In the data rows, the value 128 means zero.
Here are some points:
Array([151, 116, 156, 151, 168, 143,  72, 143, 160, 170, 186,  67, 120,  99,
       144, 154, 125, 110, 114, 122, 126, 135, 107, 150,  82,  65, 175, 133,
       157, 102, 136, 139, 149, 107, 166,  84])
Array([ 72, 153, 102,  78, 106, 123, 179, 154, 137,  85,  82, 187, 149, 153,
        89, 116, 129, 149,  82, 161, 146, 125, 164,  96, 154, 191,  83, 174,
       109, 142, 124, 121,  97, 120,  98, 189])
Array([139, 111,  93, 164,  79, 141, 115, 112, 108, 128,  92, 194,  84, 133,
       146, 100, 145, 134, 186, 126, 131, 141, 124, 132, 164, 152, 106,  93,
       128, 107, 104, 116, 124, 166, 113, 116])
Array([127, 126, 178,  91, 149, 106, 146, 100, 114, 109, 159,  85, 170, 161,
       110, 122,  72, 130, 116, 105, 103, 107,  94, 115, 107, 105, 122,  94,
       105, 148, 142, 116, 113, 110, 133, 144])
Array([122, 123, 119, 118, 117, 104, 132,  98, 122, 128,  97, 123, 132, 142,
       118, 122, 115, 117, 143, 116, 122, 112, 129, 127, 129, 131, 122,  95,
       137, 150, 136, 133, 118, 135, 118, 121])
Array([206,  71,  60, 243,  10, 130,  75,  51,  75, 129,  72, 206,  45, 138,
       186,  68, 149,  92, 255,  73, 115, 138,  92, 118, 139, 139, 153,   8,
       159, 108,  88, 129, 101, 194, 117,  51])
Array([164, 115, 187, 130, 177, 107,  88, 114, 134, 152, 202,  36, 156, 118,
       137, 138,  85, 109, 127, 101, 104, 121,  83, 137,  80,  50, 171, 104,
       139, 116, 149, 138, 139, 100, 164, 107])
Array([214,  75, 128, 194,  24, 107,  98,   0,  54, 102, 108, 138, 120, 177,
       160,  47,  65,  81, 255,  35,  77, 100,  39, 105, 119,  92, 157,   0,
       131, 136, 106, 113,  71, 181, 101,  74])
Array([169, 103, 135, 172, 141, 153,  88, 138, 125, 156, 168, 114,  97, 109,
       155, 126, 133, 118, 157, 114, 118, 150, 114, 143,  93,  99, 159, 120,
       145, 102, 122, 125, 146, 125, 172,  93])
Array([177, 101, 127, 212, 188, 178,  24, 187, 173, 214, 190,  83,  56,  43,
       187, 180, 189, 118, 146, 131, 137, 166, 125, 174,  84,  59, 207, 158,
       185,  64, 130, 154, 198, 114, 188,  34])
Array([ 99, 145, 168,  58, 169, 106, 172, 135, 126, 109, 148, 103, 183, 158,
        90, 121,  80, 144,  68, 138, 130, 113, 126, 121, 139, 131,  90, 141,
        95, 153, 144, 118, 112, 101, 122, 188])
Array([163, 101, 155, 173, 156, 146,  45, 124, 151, 196, 181,  58,  92,  93,
       182, 151, 111, 115, 162, 108, 110, 140,  98, 164,  74,  51, 207, 104,
       160,  95, 136, 147, 166, 123, 188,  57])
Array([ 86, 158, 158,  78, 215, 140, 145, 201, 176, 147, 172,  84, 144, 110,
       102, 192, 135, 141,  24, 169, 144, 134, 166, 147, 107, 119, 126, 223,
       131, 134, 158, 135, 166,  76, 159, 155])
Array([ 98, 151, 150,  79, 130, 126, 153, 131, 138, 112, 135, 108, 173, 142,
       111, 143,  98, 132,  82, 146, 126, 110, 122, 110, 137, 126, 118, 151,
        97, 142, 136, 122, 117, 114, 119, 167])
Array([159, 112,  96, 182,  76, 149,  89,  99, 123, 131, 110, 150,  95, 103,
       173, 122, 155, 111, 200, 113, 118, 127, 107, 118, 144, 109, 116,  95,
       127,  90, 104, 114, 135, 165,  98,  81])
Array([122, 134, 190,  53, 153,  88, 177,  98,  86,  93, 148,  82, 195, 183,
        75, 119,  53, 126, 102, 105, 102, 103, 108, 123, 108, 132,  93,  93,
        89, 186, 161, 110, 112, 104, 132, 189])
Array([114, 143,  95, 134,  97, 126, 165, 109, 125, 102,  76, 165, 127, 146,
       123, 122, 152, 126, 152, 127, 136, 115, 147, 111, 131, 167, 120, 132,
       122, 151, 118, 118, 104, 151, 112, 121])
Array([141, 118, 128, 124, 101, 127, 132, 101, 109, 102, 125, 142, 145, 152,
       124, 107, 108, 114, 155, 105, 114, 120,  97, 114, 142, 126,  92,  92,
       104, 132, 127, 109, 112, 133, 105, 138])
Array([132, 112,  67, 179,  64, 138, 110, 113, 126, 126,  82, 205,  77, 118,
       159,  97, 161, 131, 192, 129, 142, 146, 141, 119, 151, 160, 142, 112,
       150, 107,  94, 135, 109, 162, 115,  99])
Array([116, 142, 121, 108, 129, 117, 170, 111, 128, 123, 104, 129, 145, 145,
       111, 125, 127, 115, 122, 124, 137, 105, 136, 120, 131, 132, 108, 129,
       126, 156, 139, 128, 106, 146, 101, 140])
Array([177, 115, 218,  98, 212,  91,  95, 107, 124, 154, 217,   0, 181, 133,
       104, 147,  57,  93, 105,  86,  92,  95,  65, 148,  73,  24, 158,  87,
       129, 143, 174, 133, 136,  86, 153, 117])
Array([ 89, 146,  91, 119,  87, 145, 153, 144, 132,  97,  84, 198, 116, 137,
       122, 123, 148, 145, 118, 153, 142, 136, 156, 101, 157, 183,  85, 160,
       107, 118, 108, 111, 120, 145, 108, 163])
Array([101, 137,  72, 162, 125, 151, 145, 178, 139, 129,  90, 202,  74, 107,
       126, 143, 220, 153, 123, 164, 160, 164, 190, 146, 150, 205, 126, 186,
       149, 125, 105, 147, 144, 142, 137, 118])
Array([114, 144, 161,  91, 107, 104, 168, 103,  97,  92, 141, 112, 179, 166,
       103, 108,  83, 137, 110, 119, 113, 110, 105, 105, 124, 143, 113, 108,
        89, 152, 131, 115, 107, 122, 117, 182])
Array([103, 125,  76, 129, 100, 151, 141, 156, 132, 109,  81, 228,  93, 136,
       111,  91, 141, 153, 119, 155, 164, 150, 153, 110, 165, 182, 110, 148,
       146, 112, 102, 120, 101, 132, 109, 155])
Array([114, 130,  91, 162, 133, 158, 105, 193, 150, 137, 126, 178,  76,  94,
       142, 150, 185, 153, 112, 177, 157, 168, 174, 146, 146, 161, 126, 195,
       144,  90, 116, 126, 168, 113, 146, 131])
Array([158, 116, 158, 116, 110,  94, 167,  47,  85, 104, 122,  99, 169, 180,
       114,  83,  67, 106, 181,  67, 101,  92,  82, 113, 106, 108, 138,  41,
       117, 180, 138, 124,  77, 149, 114, 128])
Array([114, 131, 150,  87, 106, 119, 153,  96, 109, 100, 127, 135, 162, 167,
       100, 107,  71, 132, 119, 117, 114, 109, 109, 107, 134, 139, 111, 104,
        94, 145, 125, 107,  96, 123, 112, 162])
Array([ 32, 171, 105,  49, 132, 145, 213, 178, 146,  92,  69, 202, 152, 151,
        84, 136, 133, 184,  41, 184, 158, 133, 189, 110, 178, 220,  57, 213,
        90, 153, 122, 111, 121, 112,  98, 212])
Array([ 92, 143, 117, 114, 170, 173, 134, 208, 161, 132, 130, 168, 113,  92,
       117, 152, 171, 153,  57, 176, 164, 153, 166, 130, 147, 153, 101, 214,
       137,  96, 118, 127, 145, 110, 131, 146])
Array([162, 103, 125, 208, 182, 190,  18, 218, 177, 198, 206, 109,  53,  37,
       183, 173, 187, 143, 111, 157, 152, 194, 129, 171, 104,  74, 189, 189,
       182,  37, 118, 147, 202,  98, 194,  71])
Array([109, 131, 157,  86, 169, 126, 135, 147, 150, 119, 152,  95, 158, 130,
       105, 145,  98, 128,  81, 132, 124, 121, 119, 124, 112, 102, 130, 153,
       127, 132, 144, 128, 126,  94, 137, 142])
Array([ 90, 161,  50, 166, 155, 189, 118, 255, 193, 165, 100, 216,  50,  56,
       151, 180, 255, 165,  67, 225, 195, 178, 226, 151, 181, 184, 106, 255,
       157,  68, 111, 138, 190, 132, 132, 124])
Array([161, 119, 154, 134, 113, 102, 117,  83, 104, 126, 141,  84, 145, 149,
       134, 114,  92, 101, 163,  94,  99, 106,  91, 127, 118,  98, 131,  67,
       112, 141, 140, 126, 128, 141, 131, 123])
Array([168, 111, 137, 148, 102, 116, 126,  70, 100, 129, 134, 101, 135, 144,
       140,  99,  96, 112, 176,  87, 106, 111,  93, 133, 123, 106, 137,  61,
       117, 140, 131, 134, 118, 156, 134, 109])
Array([140, 132, 116, 133, 119, 130, 139, 122, 116, 123, 116, 142, 133, 125,
       121, 121, 147, 125, 132, 131, 137, 112, 127, 118, 149, 131, 108, 129,
       121, 124, 122, 127, 116, 143,  98, 129])
Array([137, 133, 156, 100, 111,  73, 145,  77, 110, 105, 134,  73, 173, 171,
       112, 119,  79,  94, 146,  97,  95,  97, 101, 108,  94, 113, 141,  84,
       109, 175, 151, 124, 104, 122, 138, 145])
Array([187, 103, 146, 192, 163, 127,  60, 131, 136, 180, 182,  72,  87,  94,
       166, 138, 138, 106, 160, 105, 123, 137, 102, 164,  96,  59, 196, 100,
       168,  98, 135, 152, 158, 127, 169,  72])
Array([ 99, 146, 125,  73,  95,  97, 197,  78,  98,  75,  74, 168, 169, 189,
        94,  82,  79, 130, 132, 124, 128,  97, 129,  90, 165, 170,  63,  96,
        90, 167, 131, 104,  80, 145,  79, 181])
Array([155,  98,  96, 206, 128, 173,  55, 149, 154, 172, 134, 146,  62,  71,
       183, 137, 180, 122, 173, 120, 144, 158, 119, 141, 120,  91, 175, 127,
       176,  75, 103, 138, 152, 139, 145,  44])
Array([ 95, 149, 142,  95, 128,  91, 152, 133, 135, 112, 118, 115, 157, 145,
       110, 118, 103, 138,  86, 140, 135, 123, 134, 125, 128, 155, 138, 143,
       117, 145, 140, 133, 115, 115, 134, 179])
Array([140, 120, 130, 130, 165, 112,  99, 125, 147, 160, 124, 108, 116, 104,
       129, 138, 132, 116, 132, 118, 124, 122, 127, 145, 117,  89, 141, 114,
       168, 124, 137, 143, 134, 118, 122,  86])
Array([121, 127,  62, 164,  54, 132, 182,  99,  88,  99,  49, 234,  87, 160,
       132,  85, 173, 143, 193, 124, 144, 135, 170, 114, 175, 222,  93, 110,
       117, 153,  96, 122,  96, 184, 103, 130])
Array([147, 130, 169, 117, 162, 124, 116, 134, 132, 123, 184,  72, 167, 113,
       119, 144, 117, 117, 105, 124, 121, 118,  99, 132, 118,  78, 133, 138,
       123, 117, 139, 127, 136, 109, 119, 129])
Array([117, 132, 167,  69, 183, 115, 144, 150, 136, 106, 160,  88, 173, 145,
        85, 147, 102, 108,  77, 128, 122, 100, 117, 115, 103, 101, 110, 157,
       121, 146, 158, 114, 119,  76, 133, 156])
Array([107, 138, 123, 103, 175, 142, 156, 168, 136, 137, 112, 155, 121, 126,
       107, 139, 156, 143,  85, 153, 151, 132, 164, 141, 150, 154,  95, 170,
       126, 134, 135, 129, 138, 121, 127, 147])
Array([ 81, 154, 171,  68, 210, 138, 138, 195, 179, 138, 183,  67, 167, 112,
       106, 183, 112, 147,  29, 165, 138, 132, 143, 129,  98, 104, 130, 216,
       117, 127, 150, 130, 156,  71, 158, 166])
Array([136, 127, 134, 118, 117, 111, 124, 115, 112, 125, 131, 111, 133, 143,
       126, 130, 116, 118, 131, 125, 117, 122, 129, 129, 125, 133, 111, 116,
       110, 136, 143, 117, 140, 128, 131, 145])
Array([172, 101,  56, 198,  25, 118, 104,  53,  97, 113,  57, 193,  97, 124,
       148,  78, 155,  96, 233,  89, 128, 112, 101,  98, 136, 140, 163,  49,
       172, 121,  89, 143,  60, 178,  73,  59])
Array([130, 133,  91, 197, 187, 178,  60, 230, 189, 205, 151, 150,  45,  26,
       170, 173, 234, 162,  90, 186, 174, 191, 187, 185, 138, 125, 168, 224,
       190,  59, 114, 163, 202, 128, 170,  75])
Array([ 84, 148,  45, 149,  93, 177, 172, 190, 143, 122,  51, 244,  70, 114,
       136, 138, 215, 157, 120, 179, 178, 156, 209, 118, 181, 218,  87, 216,
       130, 117, 100, 122, 135, 159, 107, 140])
Array([153, 118, 106, 174, 136, 144,  97, 157, 131, 158, 132, 147,  85,  88,
       157, 133, 174, 136, 143, 144, 141, 153, 146, 152, 150, 126, 113, 142,
       145,  93, 124, 129, 171, 138, 137, 104])
Array([153, 109, 176, 102, 115,  98, 140,  68,  85, 100, 148,  89, 166, 186,
       111,  93,  42, 105, 160,  78,  88, 100,  72, 114, 101, 109, 130,  50,
        99, 164, 142, 114,  93, 117, 140, 146])
Here are 12 more points, each followed by its number:
Array([ 65, 161,  65, 112, 113, 148, 170, 182, 158, 106,  75, 218, 103, 123,
       119, 130, 180, 167,  93, 185, 167, 149, 195, 106, 174, 207,  93, 213,
       122, 114, 105, 127, 120, 133, 104, 166]) 0
Array([176,  91,  86, 223,  99, 165,  54, 126, 131, 176, 118, 168,  46,  80,
       192, 116, 176, 129, 208, 118, 134, 164, 126, 155, 138, 112, 158,  95,
       170,  76,  99, 137, 161, 170, 146,  51]) 1
Array([149, 119, 182, 111, 124,  94, 102,  83, 111, 133, 175,  51, 169, 147,
       131, 114,  54, 121, 134,  98,  92, 115,  77, 130, 100,  76, 150,  68,
       107, 134, 140, 126, 124, 119, 135, 137]) 2
Array([227,  66, 130, 220, 126, 132,  15,  95, 114, 174, 173,  78,  84,  83,
       182, 124, 140,  82, 219,  80, 104, 137,  70, 149,  92,  34, 185,  40,
       188,  78, 125, 140, 151, 135, 142,  25]) 3
Array([ 78, 140, 100, 114,  77, 131, 155, 134, 129,  97,  89, 193, 126, 147,
       124, 101, 123, 155, 112, 154, 133, 145, 147, 108, 168, 188,  96, 145,
        97, 124, 105, 113, 116, 138, 111, 176]) 4
Array([149, 122, 140, 171, 173, 151,  88, 170, 154, 177, 177,  86,  98,  88,
       156, 159, 154, 125, 116, 131, 136, 153, 133, 151,  93,  96, 196, 163,
       162, 103, 134, 151, 161, 112, 182,  87]) 5
Array([ 95, 151, 173,  52, 179, 111, 170, 124, 137, 120, 144,  73, 195, 143,
        87, 140,  83, 132,  66, 131, 119, 103, 125, 123, 117, 109, 121, 141,
       114, 163, 149, 126, 114, 101, 115, 160]) 6
Array([137, 130, 124, 118, 103,  99, 120,  85, 121, 121, 119, 111, 155, 131,
       136, 105, 103, 112, 150, 113, 115, 105, 107, 108, 141, 103, 123,  90,
       121, 126, 129, 132, 103, 147,  90, 121]) 7
Array([ 92, 134, 120,  84,  85, 134, 171,  78, 109, 101,  77, 160, 146, 166,
       119, 113,  91, 139, 140, 126, 105, 108, 133, 116, 150, 160, 102,  94,
       101, 155, 114, 114, 105, 152,  90, 144]) 8
Array([ 72, 157, 168,  42, 180, 106, 174, 189, 149,  96, 158, 107, 186, 147,
        66, 145,  97, 153,   8, 167, 135, 134, 155, 122, 121, 160, 108, 203,
       107, 160, 157, 125, 131,  62, 146, 226]) 9
Array([ 78, 158, 135,  59, 153, 139, 179, 161, 138, 120, 116, 147, 151, 137,
       103, 136, 125, 164,  53, 166, 155, 134, 170, 129, 144, 175, 101, 177,
       110, 152, 138, 127, 128, 111, 140, 182]) 10
Array([159, 124, 118, 183, 121, 139,  97, 130, 126, 167, 142, 117,  88,  98,
       174, 147, 176, 125, 164, 129, 132, 149, 134, 157, 134, 114, 142, 126,
       136, 102, 123, 139, 169, 152, 145,  87]) 11
Which two of these numbered points are nearest to each point below, ignoring the 3 directions in which the first points spread most? Their numbers follow each, nearest first.
Array([160, 125, 202, 105, 175,  99,  87, 128, 126, 142, 216,  26, 172, 120,
       123, 133,  71, 116,  86, 110, 110, 126,  78, 140,  95,  57, 147, 111,
       118, 116, 161, 134, 146,  94, 152, 148]) > 2 4
Array([155, 109, 131, 121,  86,  89, 140,  62,  84,  86, 102, 126, 147, 168,
       103,  98,  96,  91, 176,  89, 106,  89,  85, 103, 134, 117, 105,  46,
       120, 156, 132, 117,  85, 130,  85, 132]) > 3 6
Array([133, 120, 140, 113, 111, 114, 134,  91, 109, 112, 114, 127, 139, 149,
       124, 110,  93, 131, 142, 108, 113, 121, 110, 133, 136, 131, 112,  83,
       115, 144, 133, 124, 122, 137, 119, 138]) > 1 10
Array([128, 132,  85, 148, 148, 152, 109, 202, 154, 139, 120, 167,  96,  84,
       124, 160, 205, 128,  97, 166, 157, 149, 171, 127, 144, 146,  95, 196,
       159,  92, 124, 122, 151, 107, 113, 118]) > 3 0
Array([113, 138, 110, 137, 134, 174, 136, 174, 136, 134, 126, 185, 102,  97,
       133, 132, 174, 162, 103, 157, 154, 157, 155, 140, 171, 160,  98, 175,
       129, 110, 105, 124, 151, 138, 118, 135]) > 1 2
Array([168, 103, 211, 136, 193, 127,  52, 144, 145, 162, 240,  22, 144, 112,
       144, 143,  68, 118, 100, 104, 104, 142,  68, 149,  71,  34, 179, 107,
       132,  96, 152, 132, 164,  81, 191, 117]) > 4 2
Array([129, 133, 157, 104, 189, 132, 123, 157, 138, 146, 160,  84, 144, 112,
       112, 162, 133, 122,  86, 142, 127, 121, 128, 138, 124,  93, 113, 159,
       131, 126, 153, 129, 155,  96, 134, 139]) > 3 1
Array([127, 144, 120, 126, 103, 105, 158, 107, 107, 117, 113, 131, 138, 148,
       124, 123, 136, 131, 143, 126, 127, 119, 140, 127, 147, 156, 100, 126,
        98, 151, 131, 121, 129, 149, 113, 148]) > 11 1
Array([105, 143, 144, 119, 188, 139,  97, 187, 185, 160, 163,  90, 125,  94,
       134, 167, 136, 137,  69, 159, 141, 145, 145, 144, 105, 101, 166, 189,
       140, 103, 141, 137, 162,  96, 168, 123]) > 0 5
Array([116, 126, 127, 130, 123, 126, 124, 138, 125, 132, 140, 134, 122, 125,
       127, 121, 127, 144, 118, 135, 133, 141, 134, 133, 129, 137, 133, 129,
       129, 117, 120, 135, 127, 118, 136, 143]) > 2 0
Array([101, 129,  80, 164, 130, 184, 100, 180, 170, 161, 100, 186,  62,  73,
       164, 161, 197, 148, 123, 169, 154, 166, 172, 149, 144, 152, 139, 186,
       158,  87,  99, 135, 163, 142, 138,  87]) > 8 6
Array([122, 137, 128, 150, 199, 164,  70, 215, 198, 190, 177,  93,  92,  59,
       163, 185, 173, 136,  75, 171, 152, 166, 155, 161, 104,  84, 179, 219,
       168,  76, 135, 148, 188,  98, 182, 101]) > 0 5
Array([110, 150, 165,  89, 169, 107, 135, 138, 153, 137, 157,  73, 162, 125,
       116, 140,  99, 129,  80, 141, 127, 122, 129, 126, 108, 105, 137, 157,
       116, 135, 153, 135, 134, 104, 144, 156]) > 0 6
Array([117, 141, 210,  73, 203, 122, 124, 139, 142, 156, 204,  22, 183, 133,
       108, 152,  57, 141,  58, 127, 100, 117, 107, 154,  86,  74, 158, 135,
       111, 146, 160, 139, 153,  85, 174, 155]) > 10 1
Array([143, 143, 210,  99, 197, 125, 102, 143, 141, 162, 220,   8, 171, 103,
       139, 174,  93, 131,  70, 127, 101, 126,  95, 163, 108,  51, 129, 148,
        98, 114, 163, 128, 191, 103, 160, 140]) > 11 1
Array([119, 120, 118, 115,  97, 130, 139,  89, 117, 117,  98, 146, 129, 152,
       129, 110,  96, 121, 157, 109, 109, 116, 120, 119, 129, 138, 130,  82,
       120, 140, 122, 118, 111, 142, 113, 120]) > 8 1
Array([ 95, 139, 105, 110, 123, 136, 146, 155, 146, 119, 104, 166, 125, 125,
       120, 125, 140, 139, 105, 149, 152, 132, 147, 111, 148, 156, 110, 168,
       132, 123, 123, 130, 121, 120, 108, 143]) > 0 6
Array([148, 126, 199,  85, 178, 109, 104, 106, 138, 130, 192,  25, 184, 143,
       115, 145,  51, 101, 105, 101,  94,  99,  77, 132,  76,  49, 164,  97,
       121, 139, 160, 131, 117,  86, 156, 127]) > 0 6
Array([156, 112, 145, 141, 140, 131, 109, 109, 110, 144, 139, 107, 133, 116,
       142, 115, 113, 129, 154, 106, 119, 118, 105, 144, 130,  91, 129,  84,
       138, 118, 130, 121, 140, 141, 123, 101]) > 1 3
Array([106, 145, 179,  75, 210, 117, 126, 202, 157, 134, 197,  75, 164, 119,
        88, 156,  99, 147,  16, 157, 139, 148, 137, 138, 100, 115, 139, 195,
       129, 128, 159, 133, 146,  57, 172, 190]) > 9 5
Array([ 92, 153, 134,  95, 152, 132, 180, 159, 139, 105, 130, 130, 155, 155,
        92, 149, 141, 133,  75, 145, 141, 128, 156, 110, 112, 167, 131, 186,
       111, 161, 136, 124, 115, 100, 139, 167]) > 5 0
Array([ 51, 168, 136,  13, 166,  94, 222, 184, 132,  64, 103, 167, 185, 171,
        40, 133, 109, 155,   7, 183, 150, 119, 180, 106, 167, 202,  31, 205,
        92, 172, 155, 111, 112,  80,  98, 252]) > 3 9
Array([ 66, 175, 154,  33, 184, 115, 193, 182, 147,  96, 132, 115, 181, 152,
        65, 157, 117, 146,  10, 174, 144, 117, 167, 111, 137, 160,  81, 213,
        98, 163, 158, 123, 124,  80, 122, 218]) > 0 5
Array([159, 107,  86, 197, 107, 143, 118, 119, 125, 137, 116, 156,  80, 105,
       162, 118, 182, 114, 188, 107, 143, 143, 135, 131, 120, 142, 169, 121,
       167, 123, 105, 149, 121, 153, 139,  70]) > 5 6
Array([196,  81, 164, 197, 163, 155,  32, 115, 125, 211, 199,  60,  81,  83,
       179, 136, 118, 127, 170,  89, 111, 154,  89, 189,  83,  43, 211,  68,
       171,  87, 126, 156, 173, 126, 192,  41]) > 10 1
Array([136, 122, 217,  74, 171,  97, 120, 115, 118, 112, 207,  42, 192, 160,
        98, 116,  37, 123,  81, 103,  98, 114,  75, 126,  87,  74, 132,  98,
        95, 145, 159, 122, 120,  77, 158, 176]) > 4 9
Array([171, 116, 136, 169,  86, 126, 105,  81,  96, 140, 133, 109, 120, 122,
       169, 111, 120, 115, 193,  94, 103, 124,  94, 141, 143,  97, 117,  65,
       108, 116, 117, 119, 142, 172, 117,  95]) > 11 1
Array([133, 122, 117, 151, 124, 144, 114, 138, 129, 141, 121, 142, 103, 121,
       148, 127, 137, 132, 144, 133, 126, 137, 140, 133, 134, 126, 130, 126,
       135, 111, 123, 130, 140, 142, 140, 112]) > 1 10
Array([156, 108, 207, 105, 158,  88,  92,  80, 119, 144, 195,  19, 176, 146,
       127, 129,  43, 110, 132,  85,  82, 105,  68, 137,  77,  52, 170,  58,
       119, 141, 150, 131, 129, 106, 152, 121]) > 2 1
Array([144, 126, 159, 112, 161,  84,  94, 117, 143, 145, 162,  49, 158, 118,
       123, 148, 106, 103, 112, 122, 107, 112, 113, 133,  90,  70, 150, 111,
       137, 132, 158, 141, 131, 100, 135, 119]) > 7 6
Array([139, 130, 109, 159, 121, 141,  96, 167, 141, 135, 146, 145, 108,  88,
       145, 132, 165, 135, 109, 150, 149, 157, 130, 130, 150, 125, 127, 162,
       140,  89, 119, 129, 147, 128, 124, 129]) > 2 3
Array([111, 133,  56, 154,  63, 144, 162, 105, 123, 113,  43, 221,  99, 122,
       137,  98, 181, 131, 176, 141, 157, 127, 158, 106, 167, 186, 108, 126,
       146, 126,  93, 130,  89, 179,  72, 101]) > 6 7
Array([185,  94,  96, 201,  70, 129,  78,  90, 113, 139, 120, 150,  96, 110,
       158, 101, 147, 101, 204,  93, 132, 129,  93, 116, 114, 106, 173,  65,
       163,  99, 101, 140, 100, 152, 111,  62]) > 0 6
Array([138, 123, 101, 170, 135, 151,  85, 176, 149, 154, 146, 143,  93,  78,
       141, 149, 192, 132, 111, 150, 157, 152, 141, 133, 121, 127, 157, 169,
       167,  88, 112, 148, 140, 123, 131,  97]) > 0 3
Array([122, 122,  76, 160,  74, 129, 130, 138, 117, 104,  87, 214,  88, 133,
       130,  94, 157, 140, 150, 137, 151, 149, 145, 111, 152, 188, 127, 127,
       140, 117, 101, 129, 100, 144, 116, 135]) > 9 0
Array([ 99, 140,  63, 173, 126, 197, 135, 211, 152, 143,  93, 237,  60,  74,
       146, 137, 240, 175, 105, 183, 188, 179, 193, 144, 192, 195,  89, 220,
       140,  79,  90, 128, 161, 161, 113, 124]) > 1 11
Array([146, 125,  89, 232, 151, 194,  65, 195, 184, 192, 163, 144,  42,  52,
       202, 184, 232, 135, 150, 161, 158, 178, 169, 158, 121, 106, 168, 209,
       172,  54, 114, 148, 201, 154, 178,  53]) > 11 0
Array([156, 110, 116, 171,  80, 133, 141,  91,  90, 113, 115, 147, 110, 163,
       138, 109, 122, 112, 200,  92, 116, 126, 112, 112, 114, 151, 146,  85,
       122, 144, 120, 117, 104, 149, 140, 106]) > 5 10
Array([135, 121, 119, 164, 154, 161,  85, 166, 155, 177, 148, 130,  88,  76,
       163, 147, 168, 144, 117, 141, 147, 159, 141, 163, 131, 110, 147, 155,
       151,  89, 121, 144, 168, 132, 151,  91]) > 1 10
Array([142, 115, 130, 153, 140, 138, 117, 132, 115, 145, 139, 132, 111, 120,
       137, 124, 140, 135, 148, 121, 136, 142, 127, 143, 130, 119, 133, 115,
       137, 117, 120, 131, 137, 135, 133, 112]) > 1 10
Array([ 76, 154, 144,  49, 162, 118, 184, 138, 147, 107, 110, 118, 178, 142,
        87, 143, 110, 142,  62, 150, 134, 107, 151, 120, 144, 145,  90, 164,
       106, 162, 144, 125, 115, 110,  99, 173]) > 6 7
Array([107, 139, 124, 145, 147, 161,  95, 166, 163, 174, 132, 121,  93,  96,
       157, 159, 152, 143, 113, 148, 130, 147, 151, 149, 110, 121, 157, 162,
       145, 100, 122, 133, 164, 130, 164,  95]) > 8 10
Array([126, 118, 128, 150, 168, 169,  76, 169, 166, 177, 155, 114,  85,  83,
       159, 165, 153, 141, 117, 146, 129, 154, 143, 163, 107, 101, 161, 161,
       148,  93, 123, 139, 173, 120, 164,  85]) > 8 1
Array([127, 129, 158,  99, 138, 122, 119, 101, 141, 136, 141,  84, 149, 130,
       138, 130,  83, 125, 129, 120, 106, 107, 107, 131, 128,  87, 122, 105,
       113, 130, 137, 118, 139, 132, 123, 125]) > 8 1
Array([112, 150, 131, 112, 161, 136, 125, 174, 154, 138, 148, 108, 127, 112,
       132, 159, 154, 128,  79, 158, 139, 134, 153, 136, 131, 128, 112, 187,
       121, 119, 147, 130, 160, 117, 139, 149]) > 11 0
Array([192,  99, 186, 123, 108,  72, 134,  28,  54, 111, 162,  51, 179, 192,
       120,  95,  52,  88, 206,  48,  74,  91,  57, 127,  85,  86, 144,   0,
       104, 183, 150, 125,  95, 133, 135, 129]) > 11 5
Array([ 65, 167, 141,  38, 138, 109, 234, 143, 117,  67, 109, 139, 192, 192,
        58, 136, 109, 142,  56, 144, 134, 106, 162,  92, 122, 199,  90, 184,
        86, 197, 143, 116,  88,  95, 114, 217]) > 5 0
Array([ 81, 160, 137,  65, 158, 129, 167, 169, 152, 111, 124, 122, 155, 135,
        92, 163, 126, 141,  56, 163, 133, 122, 162, 120, 126, 155, 104, 193,
       107, 152, 144, 118, 135,  98, 127, 172]) > 0 5
Array([ 89, 151, 105, 103,  99, 133, 196, 139, 118,  83,  92, 173, 140, 169,
       101, 129, 145, 133, 118, 140, 136, 125, 163,  98, 130, 198, 102, 162,
        97, 162, 121, 108, 100, 132, 125, 170]) > 5 0
Array([116, 140, 127, 103, 137, 112, 115, 134, 160, 129, 133,  98, 153, 117,
       124, 145, 122, 113,  91, 142, 127, 111, 126, 117, 118, 101, 152, 150,
       138, 127, 144, 142, 124, 109, 118, 129]) > 7 0
Array([154, 105, 121, 111,  46,  79, 200,  17,  43,  54,  64, 173, 170, 212,
        95,  56,  72, 105, 220,  62,  99,  82,  88,  91, 156, 163,  82,   7,
        94, 188, 121, 108,  52, 165,  63, 142]) > 3 1
Array([170, 116, 117, 184, 120, 131,  69, 144, 137, 139, 163, 114, 108,  99,
       154, 138, 151, 102, 147, 122, 137, 142, 105, 121,  97,  90, 170, 135,
       154,  95, 125, 136, 140, 114, 144,  97]) > 0 9
Array([160, 112, 146, 143, 132, 137, 141,  95, 100, 124, 142, 110, 137, 142,
       135, 125, 119, 113, 171,  92, 112, 118, 103, 137, 123, 109, 116,  90,
       112, 147, 131, 117, 133, 148, 132, 103]) > 11 1
